Here are some points, one per row:
[-42 -38  -7 -44   2 -25 -18   5 -27  70  51  34 -26  -7  -6  -4   0  91
  40  11  34  15  43  -7  19  59  20  26  30  30   8  20  48  68  49]
[ -2   5 -38  15 -28 -23   6 -39 -53 -47  81  52   5  28 -22  57 -44 -45
  39  66  31  19  19  51  21  19  42   0  21   4  55  49   1  29  52]
[  7  -8 -19 -21 -76  -2   2  20 -40 105  34  13  39  93 -72 -33 -17 -45
 -20 -19   6  51 -86 -33 -53 -53 -53 -43 -71 -43   9  -8   7 -18  32]
[  -9  -45  -60   -8  -65  -35  -23  -78 -103  -25  -51  -33  -93 -122
   28   17   10   -4   -1  -10  -14  -22   20   27   -4    0   -5   19
  -22  -37   47   16  -51  -79  -18]
[ -23  -15  -17   12    8   16   -8   45   -9   15    3  -10  -21  -10
  -12  -34  -15   21   14   25 -112  -46  -21  -60  -52  -30  -38  -46
   38  -12  -20   13    2  -21  -36]
[-43 -87  90  36  28  26  37  48  39  37  14  12   5  14  14  21  97 -61
 -31  29   4 -12  -9  25  -5  31  26  20 -36 -30 -20 -17 -19 -30 -59]
[-33 -31  11 -58 -52  13  -3  43   6 -36 115  37  53 -94   6 -31  -9 -16
 -32 -33  10  71 -35 -87 -71 -25 -64 -39 -80  39 -21 -30  33  -2  -1]
[ 62 -35 -39   2 -26  -6  26 -44 -17 -33 -22  60  32  25  58 -15 -10 -26
 -52 -42 -73  45  -4  51  19   5  32  26  43  22  23  75  40  30  58]
[   8    4  -45  -26  -10   -5   17  -15   21   -3  -78  103   63  -45
   -2   -2  -36   -6   -5   23   24  -76  -77   -5  -25  -85  -45  -42
 -113   -2  -20   14  -30   17   26]
[ -24  -56   79   55    8   28   61   21   18   25   13   27   10   28
   18   67 -125   -3    5  -11    0    4  -28   54    2  -24   29   44
   -3  -25  -32  -34  -62  -73  -18]
[-49 -30 -17 -15  12 -10 -42   2   3 -26 -29 -31 -43  43  93   8  61  47
  21  28  67  93 -12 -66 -64 -55 127  48  29  -1  20  -6  27  29  47]
[  29   12   27   12    1   -9  -21   -6   -3   -5  -27    4   52   15
   12   20   23   25   24   26   66  -18  -52  -44   13   -8  -18  -61
   95   55   33   85 -116  -49   -4]
[-39 -45 -94  39  61  54   5  79  61  38  37 -17  35  -1  35  80 -55 -33
 -23 -39  17  11  29 -40  26  23  38  31   1  -9 -47 -61  -8  -9 -47]
[  8  10  14 -23  78  64 -20 -75  55  54  33  31  18  59 -38 -27 -51 -46
 -18  -9 -12   7 114 -55 -72 -93 -38 -41 -84   7  25  62 -37 -43 -45]
[ 34  13   9  33  -1  35 -29  -2   4 -42 -22 -26  -3 -22  -7   5  32  14
 -11  -7  30  46  62   7   1  -9 -28 -40  -4 -75 -36 -54 -22  10  44]
[ -59  -64  -30  -26  -26  -48  -54  -29  -88  -73 -102   56   -4   16
  -28  -23   24   -2   -9  -41    2  -15   59  -24    1   14   -1   26
  -11   46  -69  -53    6  -29   -3]
[  20   27    7    5   20   19   -8    6   -3  -26   -8  -21   53   17
   30   30   25   20   12   29   86  -51  -21  -10   -9  -12  -19  -55
   60   29   30   43  127 -112  -39]
[ -50  -83  -76 -127   71   63   27   -2  -21  -32   -1  -32   -9   -3
  -27   -2   23   -3  -14   -1   -9   -9   -4   16   34   21   16   24
  -19  -27  -17  -28  -25   -3  -13]
[-17 -14  14   1  32  -7 -32  31  21  47  35  18 -10 -33  25  -6  32 -23
  61  21  26   7  51  15  30  46   8  25   4  43  29  36  72  65  58]
[-17  -6   7 -12  63 -83  24  23  24  -5   6  -5 -23 -22  -8 -15   9   1
  -7 -53 -57 -31 -33 -92  22  27  -1  23 -10 -39 -11  13  56  15  29]
[ 20 -21  17 -34 -71 -41  -3  -8 -13 -24 -19 -33  43  11 -24 -14  -7  -1
 -15  -5 -22 -33  61  42  63  50  96 -85 -32 -21 -22  22  -8  19 -21]
[-30  26 -37 -51 -44 -30 -50  49   5  -8  28 -16  19   0   4 -54   6 -18
 -44 -51 -33 -61  73  25  55   9  29  74  47  61  79 -54  -9  -5 -13]
[-16   1 -27 -39 -33  -3  38 -17  23  -6   4  29 -38  -6 -28  -3 -29  -1
   4   7  33 -83 -41 -13 -80 -57 -43 -84  41 -38 -22 -24 -17  18 -19]
[ 85  63  22  40  20  72  30  35  23  57  12  59  -2   8  17  30  49  -2
  28   4   5  -4  21   0   5  41  30  20 -14 -19 -35 -44 -13  -1 -44]
[ 31  22   8   9  53 -60 -27  35 -33 -29  10 -37   1 -24 -21   2  13  13
  -1 -21  -4  51  57  23  -5  -8 -30 -13 -22 -48 -37 -31  -7   0  -4]
[-23  17 -17 -31 -17  -2 -42  25  17 -48 -23  63  28  36 -13  16   4 -10
 -71 -64 -57  37  47  23  -5  48   5  28  51  28  26  43  57  60  60]
[ 14   6  43   2  17   8 -55   7 -11 -31  14 -38  -2 -52  -7  -7  20  12
  -2 -31   7  36  51  11  48 -28 -29 -25 -10 -22 -56 -61  11  21 -13]
[  20    1   34  -20   32    6    7  -27   -2    1   -2  -25   57  -21
   30   20   37   19   15   46  -79   -6    4  -68  -32    7  -35  -31
  103   61   65 -110   -4   -2    2]
[  2 -10  11  52 -16 -14 -36 -47 -38 -42  80  10  -2   4  -2 -62  -1 -29
 -25 -23  17 -62 -42 -77  24  27  20  37 -12  -4 -22 -23  24  28  17]
[ 11  13   6   7  -8  12   3 -30  -7  34  41  23   4   4 -27   3   3  -1
  68  55  13  26  -2 112  44  -6  16   0  41  57  18  52  20  30  64]
[ -25  -47  -62  -39  -72 -108  -70 -119   91   22   11  -21    1  -12
  -28   -6    6   -9   10   -8  -28    7   -9   28   -2   26    9   22
   12  -29  -41  -35   -9  -41  -30]
[-14 -21 -17 -26  24 -36  -8  29   1   7  11  15 -28  -4 -10 -20 -16  -1
  -2  -1  44 -64 -51 -27 -46 -57 -44 -76  38 -42 -13 -32 -22   5  -1]
[ 30  27  16  34   8  -8  -3 -24   1 -15 -42  -6  67  29   2  42  12  37
  68 -51 -47 -34 -49 -19 -30  -6  19 -34 -78  67 120 -33 -15  -1 -12]
[   0   16   15    6   -1   10   43   -1   11   48  -50  -64  -68  -86
  -81  -57  -52  -50  -76 -127   78   46   20   33   17   31   37   28
   63   41   51   44   32   58    3]
[104  82  38  36  34   0  98  18   9  55  18  57  32  33  26  36  38 -15
  16  30  -3  22  11  50  19 -25  35  14   2 -24 -40  -7 -18 -34 -14]
[ 61  34  50  36  17  18  47  48  54   0  33  43  12   7 -10  25  36 103
 -15  13   4   9  10   5  29  21  23  35 -43 -51  -1   1 -36 -40 -29]
[-60 112  30  32 -20  27  73  11  40  36   2  30  13   5  32  28  45 -53
  36  30  -6   1   4  18  -2  19  13  22 -16 -30 -32  -8 -77 -65  -7]
[-26   0  24   2  19  41 -33  17  -1  -5  12 -25   0 -15   1  11  33 -45
 -41 -63 -47 -66 -45 -59  37 -10 -19  22  19 -51  -1  12  37  44  44]
[  -6  -22  -49   68   30   20   68   25   35   32    1   18    7   62
  102  -78  -57  -17  -10   -2   -6   41    4   53   44   73 -106 -100
  -56  -22   -1  -10  -40  -26  -30]
[  29   18   10   27    2    0   -3   -6   15   34  -83  -50  -53  -74
  -82  -68  -82  -48 -127  127   38   33    5   27   23   37   36   33
   15   48   42   22   26   24   36]
[-34 -29   5 -26 -23  12  -4 -12 -12  66  16 -10  21 -19   1   0 -13  99
  50  37  13  14  52  22  45  29   6  24   7   7  36  42  57  49  69]
[  30   22    4   30  -12    9   37   -6    9   -1   16 -127 -127   58
   26   55   50   56  -32  -18  -22  -54  -29   -2  -29  -31  -29  -30
  -73  119  -33    9  -16   -4   40]
[  40    6   13   13    8   20   36   32   37 -103  -64  -60  -69  -55
  -90  -93  -82  -99  127   49   16   26   15   28   20   21   32   37
   14   17   27   38   25   10   52]
[ 14   5 -18  27 -17 -33  28 -44 -54 -24 -42 -68 112  47  21  21  -3  31
  38  56  58 -54 -16  25 -62 -23 -59 106  27   4  -4  64 -14  51 -58]
[   2    5  -25    3  -47  -12   -5  -18  -11  -38  -39   -2  -62   61
   13   37   43   30   40   49   40  109  -37  -34   14  -43  -63   58
   33   22   36   30   21   47 -101]
[ -13  -26  -31   56   -5    8   -9   14   -8   12   -1    7  -17  -29
  -15   -3    0    5    6   19 -108  -48  -53   -9  -51  -80  -31  -54
   21  -26  -15   19   -6    4  -29]
[ 59  40  28   3  48  46 -10  63  45  14  48  38  -2   2  -2 -18  50  98
  -7 -25  25  -5  -6  14  -7  31  11  58  -4 -29 -40 -55 -29 -27 -31]
[-114   90   16   44    8   21    6  -52  -53  -35  -25  -21    8   -9
  -28  -21  -17   24  -10   10  -29   40  -22   41   18   15   34  -38
  -27  -35  -38    4  -23  -24  -13]
[  49   55   73 -102  -32  -47  -99  -32  -61  -45  -51  -58  -79   60
   92   67  -61  -33  -18  -24  -29  -15  -48    5   15   41    6    4
  -11  -13  -32  -14    2    6  -27]
Along one direction, these points spread out more than along any other. Where along it does each point below lie, from 0 to 99? 50 is the average, and the first point above lies past it. One standard deviation of the points above along it is 16.
[ -24  -56   79   55    8   28   61   21   18   25   13   27   10   28
   18   67 -125   -3    5  -11    0    4  -28   54    2  -24   29   44
   -3  -25  -32  -34  -62  -73  -18] 31
[-17 -14  14   1  32  -7 -32  31  21  47  35  18 -10 -33  25  -6  32 -23
  61  21  26   7  51  15  30  46   8  25   4  43  29  36  72  65  58] 69
[   0   16   15    6   -1   10   43   -1   11   48  -50  -64  -68  -86
  -81  -57  -52  -50  -76 -127   78   46   20   33   17   31   37   28
   63   41   51   44   32   58    3] 84
[-23  17 -17 -31 -17  -2 -42  25  17 -48 -23  63  28  36 -13  16   4 -10
 -71 -64 -57  37  47  23  -5  48   5  28  51  28  26  43  57  60  60] 72
[-39 -45 -94  39  61  54   5  79  61  38  37 -17  35  -1  35  80 -55 -33
 -23 -39  17  11  29 -40  26  23  38  31   1  -9 -47 -61  -8  -9 -47] 37
[-33 -31  11 -58 -52  13  -3  43   6 -36 115  37  53 -94   6 -31  -9 -16
 -32 -33  10  71 -35 -87 -71 -25 -64 -39 -80  39 -21 -30  33  -2  -1] 38
[ 34  13   9  33  -1  35 -29  -2   4 -42 -22 -26  -3 -22  -7   5  32  14
 -11  -7  30  46  62   7   1  -9 -28 -40  -4 -75 -36 -54 -22  10  44] 47
[ -59  -64  -30  -26  -26  -48  -54  -29  -88  -73 -102   56   -4   16
  -28  -23   24   -2   -9  -41    2  -15   59  -24    1   14   -1   26
  -11   46  -69  -53    6  -29   -3] 64
[-14 -21 -17 -26  24 -36  -8  29   1   7  11  15 -28  -4 -10 -20 -16  -1
  -2  -1  44 -64 -51 -27 -46 -57 -44 -76  38 -42 -13 -32 -22   5  -1] 37
[   2    5  -25    3  -47  -12   -5  -18  -11  -38  -39   -2  -62   61
   13   37   43   30   40   49   40  109  -37  -34   14  -43  -63   58
   33   22   36   30   21   47 -101] 56
[  29   12   27   12    1   -9  -21   -6   -3   -5  -27    4   52   15
   12   20   23   25   24   26   66  -18  -52  -44   13   -8  -18  -61
   95   55   33   85 -116  -49   -4] 42
[  29   18   10   27    2    0   -3   -6   15   34  -83  -50  -53  -74
  -82  -68  -82  -48 -127  127   38   33    5   27   23   37   36   33
   15   48   42   22   26   24   36] 81
